In the rows, 128 means zero.
name the system of each run:
path 1, Z242 (8 x 22):
[[155 112  96 157 150 103 139  97 140 146 128  99  98 145 202  99 100 144
  102 112 140 145]
 [137 154 114 157 165  89  95  95 162 121 144 136 110 101 188 166 108 140
  129 107 147 132]
 [113 182 110 134 144 113 125 123 113 128 121 110  94  96 175 171 130 115
  156 109 164  74]
 [ 99 161  93 133 185 125 147 137 100 150  88 112 123 153 182 123 149 102
  133 113 144  96]
 [154 151  94 113 199 132 147 126 158 145  99 147 174 148 171 126 122 107
  119 103 137 113]
 [169 138 105 119 145 157 129 146 178 107 120 124 165 133 169 190 117  95
  123 106 159 110]
 [ 90 142 100 137  99 153 122 165 151 129 143 110 162 163 175 177 132 102
  129 105 169  90]
 [ 96 123  84 133 111 138 164 135 148 176 142  98 164 172 189 107 104 132
  126 106 148  87]]
path 2, Z109 (8 x 22):
[[168 114 115 103 144 135 140 114 138 145 136  94 139 111  90 114  94 151
  139 143 109 157]
 [153 103 149 147 111 133  96 129 144  84 138 141 114 119 119 161 134 122
  111 135 122 170]
 [ 90 146 155 134  88 126 122 141 105 117 130 149 110 116 117 140 155 119
  141 130 135  90]
 [104 125 121 109 132 138 152 137  95 161 119 100 132 141  94  91 132 137
  144 141 114 123]
 [171 111 137 116 144 123 124 116 141 125 132 135 136 121  93 105 112 143
  116 136 109 170]
 [146 117 150 131  88 139 111 137 144  92 143 141 123 108 111 165 129 122
  127 130 132 132]
 [ 85 130 142 133  91 136 120 152  94 124 130 123 117 144 113 124 152 121
  132 132 134 115]
 [115 132 134 111 131 116 136 121 105 157 132 125 129 127  93  82 123 153
  137 136 115 132]]
path 3, Z264 (8 x 22):
[[ 98 137 111 100 141 136 146 132  94 171 132  73 136 122  78 110 116 149
  166 148 111 124]
 [128 123 138 130 184 125 126 132  80 112  79 138 100 136 105 102 168 111
  120 151  99 163]
 [183 149 166  91 129 139 117 146 140  91 115 177 142 112  74 126 139 113
  115 114 142 131]
 [121 149 113 100 110 168 109 184 137 123 144  90 171 161  97 163 128 112
  135 113 170 125]
 [ 47 131 118 141 146 115  87 141 110 157 156 119 156 173 106 109 141 147
  132 132 116 166]
 [147  75 146 127 133 126 133 110 127 129 129 145 131 135  81  77 125 150
  109 159  71 191]
 [199  99 158 128  82 154 116 152 126  66 114 124  87 131 109 132 138 109
   91 126 152 162]
 [116 174 141 117  68 125  79 159 123 119 176  98 118 128 103 149 118 144
  136  97 200 116]]
path 4, Z929 (8 x 22):
[[ 88 143 151 153 126 116  90 131 120  90 127 165 114 108 131 184 163 108
  139 137 119 123]
 [119 154 133  95 100 150 156 156  99 141 114 111 127 125 104 118 136 116
  147 122 156  73]
 [130 135  96 122 192 129 141 134 124 151  99 115 150 164 151 102 129 121
  120 118 126 140]
 [143 136 132 121 157 124 115 113 172 119 139 167 166 102 123 168 118 127
  138 127 111 134]
 [125  99 136 129  75 164 148 150 144 112 132 130 145 139 130 154 136 107
  125 134 124 105]
 [104 138 129 132 117 123 111 151 118 134 131 138 136 174 134  92 142 126
  105 108 153 132]
 [152 150 118 116 136 108 125 111 154 148 153 127 137 119 139 113  93 153
  129 106 148 120]
 [138 105 117 155 121 128 136 111 153 117 134 121 117 121 177 159 116 123
  124 131 120 128]]
path 5, Z264 (8 x 22):
[[109 130 129 126 144  98 146 103 129 170 134 160 141 143 135  59 117 155
  121 121 109 120]
 [195  99 112 124 159 140 151 113 151 116 106 111 122 119 142 134 109 123
  113 136 116 155]
 [129 142 140 149 107 127  99 134 146  85 134 151 114 116 158 187 143 104
  120 114 153 113]
 [ 83 140 121 121  88 127 144 129 139 165 164 122 155 124 131 129 110 145
  154 122 132  79]
 [112 105 100 143 163 123 158 112 108 160 107  94 116 150 158  90 124 136
  126 142 101 138]
 [176 125 148 138 159 105 125  97 139 102 107 172  99 101 146 123 132 123
  111 129 114 144]
 [164 139 134 110  93 151 140 140 158 105 135 134 140 100 133 179 116 110
  136 118 153  89]
 [ 63 151 102 137 119 132 129 147 119 155 140 102 145 151 161 144 134 122
  147 116 148  89]]
path 6, Z770 (8 x 22):
[[155 125 136 140 117 107  98 117  97 116 141  78  60 114 105 110 114 159
  121 133 145 178]
 [111 159 154 133 144 100  95 116  75 117 126 117  67  82  89 138 147 141
  156 145 122 142]
 [ 94 122 144 119 131 135 154 123  72 134 103 119 104  95  85 123 154 125
  164 171  81 109]
 [133 105 131  97 153 150 157 140 101 140  97 127 149 140  61  88 143 124
  133 161  80 154]
 [152 150 124  72 165 152 118 158 133 134 122 124 180 133  47 130 123 126
  143 130 129 154]
 [ 93 145 128 104 113 156  97 166 145 124 158 125 190 131  74 184 133 119
  155 132 134 132]
 [ 81 103 147 128  58 141 123 141 157 139 178 157 178 140  95 134 122 141
  133 136 105 119]
 [159  88 147 118  53 135 140 121 161 136 174 128 141 131  97  91  89 164
  110 126 123 143]]
path 7, Z770 (8 x 22):
[[122 184 103 134 189  94 118 109  97 145 112  98  84 110 171 129 126 132
  146 109 161 108]
 [ 91 119 107 162 183 121 144 102 113 125  94 128 110 107 180 169 151 106
  151 154  80 113]
 [144 116 131 122 174 134 179 115 128 126  69 189 144 134 155  97 152  97
  114 136  90 100]
 [179 143  92  93 178 158 163 151 144 136  83 109 163 163 149 114 124  96
  114 104 156 113]
 [101 161  88 138 180 134  92 154 157 127 130 123 174 168 172 176 135 103
  125 100 161 139]
 [ 78 138 117 155 124 111 131 110 178 144 151 183 169 125 195 163 124 122
  137 110 119  76]
 [166  74 118 153  90 136 183 105 177 127 123 152 135 138 209 116 107 119
   95 121 116  96]
 [205 126 117 141 136 119 121 131 149 106 112 122  97 163 191  96 116 121
   70  85 183 152]]
path 8, Z841 (8 x 22):
[[ 92 103 140 126 134 113 138 118 151 163 142 198 192 169 114  64 133 143
  106 129  85 140]
 [227  76 130 125 109 142 169 102 180 107 119 141 128 111 153 122  93 129
   98 127 115 137]
 [138 135 130 157  81 133  68 154 154  83 163 106 104 139 158 191 125 119
  107 102 188 150]
 [ 61 177 121 116  94 106 116 129 128 182 183 114 151 119 118 127 102 166
  168 110 156  79]
 [108  94 100 146 148 107 179  88 100 186 119  84  99 138 161  60 108 162
  135 149  91 130]
 [170 125 144 164 184  90 112  90 127  90  90 175  72 113 184 115 146 117
   94 121 119 159]
 [168 198 132  99 148 140 111 151 129  87 104 131 118  89 130 198 140  90
  148 101 185  84]
 [ 53 156  90 106 148 162 122 179  93 166 130  62 172 167  94 152 143 116
  167 136 140 118]]
path 9, Z841 (8 x 22):
[[169 174 133 107 133 112 160  97 144 131 120 148 111  57 156 155 109 124
  157 110 147  52]
 [101 140  89 137 145 149 122 164  87 130 104  48  99 167 156 141 147 106
  130 125 164 131]
 [ 75 161 124 123 198  94 104 116 127 158 128 179 170 140 116 106 141 137
  140 122 103 136]
 [172  99 111 116 161 157 196 110 145 130  84 129 145 106 146 138 121 106
  137 150  87 102]
 [130 113 128 151 128 152 100 166 139  81 107 141 135 173 158 162 161  85
   91 118 145 152]
 [118 164 129  96 115 135 119 150 167 145 157 158 198 135 108 141 112 130
  139 101 154  98]
 [118  85  87 132 115 150 162 126 147 169 150  73 158 153 140 117  93 146
  134 140 107 135]
 [116  93 132 176 126  95 113  95 155 123 145 169 119 142 185 115 127 142
   97 124 106 154]]
path 10, Z109 (8 x 22):
[[ 65  95 135 143 104 151 153 114 120 128 135 131 143  77 101 195 144 120
  184 187  49  99]
 [146  78 157 119 124 157 181 144  86 112  62 165 116 162 102  52 173  99
   92 154  86 132]
 [210 181 158  54 122 143 124 155 131 111 123 141 141 104  42 108 116 130
  127  99 181 121]
 [ 83 129 120 121 106 153  59 174 143 117 183  84 175 149  64 195 125 135
  147 136 141 183]
 [ 33  87 162 166  84  94 109 108 129 147 169 196 149 148 120  89 146 160
  119 150  68 145]
 [171  82 152 103  47 146 220 106 128 155 128 135 114 105 115  55  98 151
  126 143 101  67]
 [223 119 134 103  88 157 118 165 105  94 121  45  72 145  89 104 111 133
   95 114 193 177]
 [ 85 186 152 143 124  84  16 132 102 106 185 109  85  97  78 174 134 161
  150 120 166 179]]
path 11, Z242 (8 x 22):
[[ 66 140  61 137 228 135 119 146 116 165 103  82 170 182 161 147 145 109
  145 135 114 156]
 [151 130 110 108 171 135 189 101 197 153 110 198 208 107 168 146 108 108
  138 122  93  66]
 [205 108 122 132  86 176 147 161 165  69  98 121 117 146 186 176 130  73
   87 103 180 105]
 [ 69 161 108 146  92 126  62 176 146 136 182 108 159 200 163 145 129 127
  107  81 202 134]
 [ 88 137  65 117 125 124 171 109 146 218 172  53 167 134 157 113  67 169
  168 123 131  85]
 [144  55  88 182 157 129 190  76 164 136 101 116 113 126 240 143 108 118
  116 152  70 124]
 [168 149 153 171 113  84  96 101 174  81 131 211  93 118 226 141 131 115
   79  75 177 105]
 [132 218 104 120 121 108  75 154 104 133 154  53  78 128 157 151 109 136
  139  70 245 103]]
path 12, Z929 (8 x 22):
[[137 132  87  88 152 161 193 140 149 177 112 103 191 148 140 113 104 120
  146 122 127  80]
 [129 107 123 144 175 127 120 121 179 114 113 197 183 158 171 140 142 102
   99 117 103 147]
 [157 137 157 113  66 146 109 154 175  96 155 174 160 125 112 162 123 116
  117 104 163 106]
 [111 117 104 138  77 147 128 163 140 143 151  85 141 187 166 115 117 128
  103 101 178 119]
 [ 97 159 114 154 144  75  98  98 150 158 164 152 128 138 185 109 105 157
  120  91 150 123]
 [163 135 131 147 108 112 153  91 158 120 130 143  97  78 189 157 104 125
  135 114 143  74]
 [131 140 125 155 125 141 117 151 108  85  95 114  82 136 182 170 160  84
  113 117 164 110]
 [ 93 200 114 111 156 124  95 156 104 138 129 105 132 129 123 161 142 117
  156 105 179 102]]

runs to name:
path 13 (2 x 22):
[[167  57 176 149  82 151 135 126 116  60 104 150  80 101 101 146 159 111
  109 176  74 161]
 [145 146 196 109  38 141  92 172 112  71 141 165 103 119  63 132 158 116
  110 114 173 118]]

Z841
path 14 (2 x 22):
[[ 88 103 118 144  96 158 181 138 107 133 104 112 120 128 165 151 149  97
  148 151 105  67]
 [126 153 127 130 150  98 150 111 114 153 104 163 114 144 174  63 134 129
  111 100 142  90]]

Z264
path 15 (2 x 22):
[[153 123  74 141 139 134 147 113 120 150 132  10  78 113 176 156  85 144
  147 132 151 133]
 [ 99 123 147 180 183  88  72 106 110  88 111 175  87 124 153 149 171 117
  110 141  97 182]]

Z770
path 16 (2 x 22):
[[227 119 140 104 175 126 165  97 126 110  81 144  94  86 110 101 118 125
  117 141 104 145]
 [176 154 140 106 135 162  95 165 131  64 108 117 123  99  97 214 148  87
  135 125 161 137]]

Z109
path 17 (2 x 22):
[[151 141 151 108 158  99 137  96  93 140 113 134  91  88  83  83 124 155
  144 143 105 137]
 [176  94 128 117 151 148 148 119 109 110  98  92 102 104  92 134 128 125
  136 166  91 165]]

Z929
path 18 (2 x 22):
[[115 121 138 130 117 150 180 133 105 118  80 158 118 122 158 129 162  86
  132 138 109  64]
 [163 161 112  84 171 149 149 157 107 139  88 106 142 156 108  93 134 108
  121 111 160 121]]

Z109
path 19 (2 x 22):
[[111 171 108  98 175 134 170 111 150 160 113 152 180  75 134 177 119 113
  186 134 103  49]
 [137 103 123 124 151 177 179 152 146 103  65 178 175 156 167 152 167  61
  112 134 102  89]]

Z929
path 20 (2 x 22):
[[ 62 191 120 107 148 153 130 175  66 131  92  96 120 124 114 170 174  86
  174 132 156  63]
 [ 76 177 125  89 208 111 141 130  97 181 103 173 180 146  86  64 151 135
  148 126 106 110]]

Z264
path 21 (2 x 22):
[[146 154 155 127 105 112  84 138 128  96 145 146 105 116 116 139 134 133
  115 104 167 137]
 [117 153 124 102 113 133 126 136 111 150 151  84 126 106  89 138 108 149
  163 133 143 109]]

Z841
path 22 (2 x 22):
[[147 163 137  90 158 122 144 127 103 146 106 137 127 111  86  94 128 133
  141 126 131 112]
 [118 126 108 114 152 158 131 151 119 128 117  86 150 131 101 164 135 114
  151 147 117 141]]

Z770
path 23 (2 x 22):
[[166 101 173 108  96 144 133 143 104 101 108 155 112 133  62  79 149 123
  102 141 113 154]
 [139 168 127  81 122 141 113 160  91 145 136  73 123 133  55 101 120 143
  142 120 170 137]]

Z770
path 24 (2 x 22):
[[169 115 116 130 178 142 210  94 141 123  58 166 124  85 190 151 136  85
  139 142  83  63]
 [184 149 144 136 139 143 102 165 145  59  82 182 116 167 181 143 168  68
   68  83 190 126]]

Z242
path 25 (2 x 22):
[[120 160 143 154  50 111  87 152  99 102 152  94  50 137 170 132 134 129
  107  88 215 104]
 [ 48 173 103 145 154  83 107 107  68 183 155  55  78 114 133 114 117 170
  175 132 138 124]]

Z109
path 26 (2 x 22):
[[128  83 125 145  87 132 110 137 145 131 162 106 135 176 124  97 111 151
   95 126 131 183]
 [131 129 158 143  66  97 113 105 136 126 170 143  92 104 132 108 110 161
  121 114 145 117]]

Z109
path 27 (2 x 22):
[[123 119 181 144  73 125 101 128 125  79 139 177  99  92 105 161 156 117
  126 139 119 124]
 [129 138 133  96  60 150 159 156 109 149 141  97 127 134  99  98 115 136
  138 119 165  77]]

Z264
path 28 (2 x 22):
[[144  79 140 126 123 124 156 100 135 143 131 141 132 114  99  91 112 151
  126 159  69 156]
 [185 104 143 134  98 149 136 144 118  80 101 116  81 130 139 131 142 106
   98 127 149 137]]

Z264
path 29 (2 x 22):
[[120 102 163 139  69 130  56 165 117  92 166 127 116 174  69 104 145 144
   87 125 149 211]
 [ 74 141 175 127  44  94 106 111 116 150 195 153 116  87  70 109 115 179
  158 135 119 103]]

Z109
path 30 (2 x 22):
[[115 144 155 138 144 151 110 166  98  62  72 174 112 128 131 180 199  62
  121 132 131 114]
 [122 167 134  62 127 173 137 188 122 134 113 143 201 156  56 123 146 100
  140 115 156  95]]

Z841
path 31 (2 x 22):
[[135 114 137 178 121 113  94 121 134  83 123 142  81 134 189 158 145 110
   96 118 142 150]
 [113 179 140 122  97 119  94 145 104 116 145 105  92 103 120 162 132 130
  149 111 182  98]]

Z929
path 32 (2 x 22):
[[140 149 113 101  79 193 148 192 136 103 116  90 151 141 138 197 135  74
  138 110 191  63]
 [ 27 109 111 175 100 119  94 155 132 153 162 130 161 217 173 104 146 131
  100 114 137 147]]

Z770
path 33 (2 x 22):
[[149 189 114 102 213 123 111 123 143 117 107 147 154  88 120 189 130 106
  159 119 135 117]
 [ 78 123 123 135 118 167 149 160 133 111 103 152 166 139 154 189 166  76
  145 139 112  76]]

Z770
path 34 (2 x 22):
[[128 106 105 137 171  95 108  90 117 168 161  72 112 125  95  86  90 189
  136 152  92 212]
 [172 147 166 109 162 113  97 102 129  86 126 162 106  45  65 179 130 133
  155 149  99 154]]

Z770
path 35 (2 x 22):
[[145 148  98  75 155 179 176 144 155 146 114 106 200  95  98 193 112 103
  180 143 114  75]
 [ 60  61  99 162 121 169 137 163 127 134 120 107 171 206 151 131 159 103
  109 156  86 161]]

Z841
path 36 (2 x 22):
[[146 106 128 133 101 168 132 159 134  89 114 108 124 142 140 167 144  94
  115 134 140 127]
 [ 83 135 129 134  99 125 105 150 135 139 154 144 158 169 128 115 134 132
  117 110 147 124]]

Z242
path 37 (2 x 22):
[[ 85 145 167 154  53 110 113 142  79 113 133 147  65 138 144  98 160 125
  113 113 164  89]
 [162 182 111 105 162 102 135 121  92 153 110  81  76 123 142  78 108 144
  129  97 185 111]]

Z929
path 38 (2 x 22):
[[210  94 102 100 125 177 145 147 179 114 130  82 167 138 114 160  88 120
  115 129 137 164]
 [ 57  93 125 170 102 129  76 144 151 122 174 133 161 171 134 162 139 137
  118 138 108 178]]

Z929
path 39 (2 x 22):
[[113 124 136 148  80 128  88 137 146 103 170 114 119 117 129 181 121 137
  132 128 145 140]
 [ 64 118 137 156 101 113 127 123  92 141 135 125  98 138 139 106 147 139
  133 141 111 114]]

Z109
path 40 (2 x 22):
[[108 156 138 113 140  96 102 116  85 154 148  97  95 106  70  97 119 169
  153 139 127 151]
 [131  86 140 135 128 125 131  99 127 125 141 120 118  85  84 144 117 150
  150 175  64 166]]

Z109
